In the data rows, the value 128 means zero.
Some points:
[152, 150, 95, 119, 106, 146, 136, 125, 157, 151, 145, 139]
[149, 177, 52, 108, 142, 169, 120, 160, 173, 177, 133, 129]
[142, 131, 147, 114, 95, 133, 131, 126, 108, 104, 116, 138]
[195, 155, 98, 90, 101, 156, 128, 159, 137, 135, 117, 156]
[79, 113, 130, 144, 153, 111, 126, 124, 123, 133, 129, 92]
[117, 126, 128, 165, 172, 124, 121, 109, 133, 131, 141, 126]
[161, 137, 116, 96, 75, 143, 149, 140, 141, 130, 130, 159]
[78, 112, 137, 132, 155, 117, 117, 124, 116, 132, 122, 110]
[162, 144, 111, 90, 101, 145, 133, 167, 127, 130, 116, 144]
[133, 148, 133, 136, 110, 161, 98, 100, 112, 99, 97, 130]
[122, 129, 147, 174, 159, 129, 104, 78, 125, 110, 125, 118]
[86, 129, 122, 124, 152, 118, 120, 130, 130, 146, 125, 98]
[150, 145, 122, 98, 108, 135, 126, 154, 120, 130, 114, 139]
[73, 78, 190, 158, 157, 84, 112, 110, 96, 102, 123, 115]
[170, 159, 83, 97, 113, 152, 145, 161, 163, 161, 137, 150]
[89, 87, 115, 121, 189, 54, 174, 187, 127, 178, 174, 114]
[180, 151, 141, 126, 88, 167, 114, 111, 113, 78, 92, 140]
[132, 147, 112, 138, 107, 144, 132, 115, 158, 141, 137, 133]
[135, 125, 119, 110, 148, 129, 122, 169, 119, 139, 114, 137]
[67, 113, 116, 143, 186, 102, 134, 146, 134, 150, 135, 86]
[134, 121, 137, 137, 84, 129, 149, 109, 145, 122, 141, 152]
[161, 136, 118, 94, 72, 141, 148, 150, 132, 130, 126, 153]
[155, 170, 62, 111, 140, 156, 124, 151, 168, 169, 144, 134]
[119, 122, 131, 173, 221, 116, 97, 111, 118, 125, 136, 100]
[119, 139, 115, 156, 159, 152, 113, 117, 148, 133, 132, 118]
[132, 108, 158, 151, 165, 115, 96, 121, 107, 108, 97, 134]
[113, 90, 165, 141, 147, 104, 127, 134, 103, 110, 116, 149]
[197, 151, 121, 104, 82, 161, 120, 135, 124, 105, 109, 153]
These points spread out most along one direction. Where along it does each point below lie, from 0 to 99? 50 is the average, and the first point above lies past it.
[122, 163, 95, 92, 112, 149, 125, 145, 135, 155, 124, 112] 59
[139, 145, 135, 104, 89, 140, 130, 132, 113, 126, 118, 129] 58
[135, 125, 143, 115, 107, 131, 122, 136, 107, 115, 117, 133] 52
[155, 167, 105, 108, 139, 169, 95, 151, 129, 125, 93, 125] 61
[185, 167, 82, 73, 55, 172, 153, 151, 158, 152, 134, 159] 84
[103, 129, 122, 112, 142, 127, 117, 148, 123, 142, 125, 114] 45
[150, 135, 112, 92, 108, 134, 135, 165, 129, 140, 117, 147] 62
[108, 115, 116, 124, 130, 109, 169, 145, 135, 140, 156, 103] 44
[157, 140, 153, 162, 120, 150, 97, 70, 116, 85, 126, 108] 47
[93, 91, 131, 134, 154, 79, 173, 154, 129, 152, 165, 105] 33
[69, 131, 86, 123, 204, 120, 117, 167, 144, 173, 118, 91] 34
[138, 138, 133, 159, 156, 131, 115, 92, 122, 117, 139, 120] 42
[106, 120, 157, 125, 92, 123, 124, 94, 108, 100, 120, 118] 45
[144, 143, 115, 121, 80, 150, 143, 109, 153, 131, 140, 147] 63
[167, 175, 63, 92, 112, 160, 142, 160, 170, 173, 144, 154] 74
[148, 127, 117, 123, 128, 123, 135, 141, 140, 148, 137, 149] 54
[129, 117, 130, 115, 137, 113, 131, 155, 128, 141, 120, 145] 48
[98, 114, 123, 124, 127, 113, 154, 134, 133, 136, 146, 91] 41
[149, 149, 121, 151, 131, 141, 122, 93, 135, 116, 144, 123] 50
[180, 131, 148, 119, 57, 137, 143, 100, 125, 101, 127, 157] 65
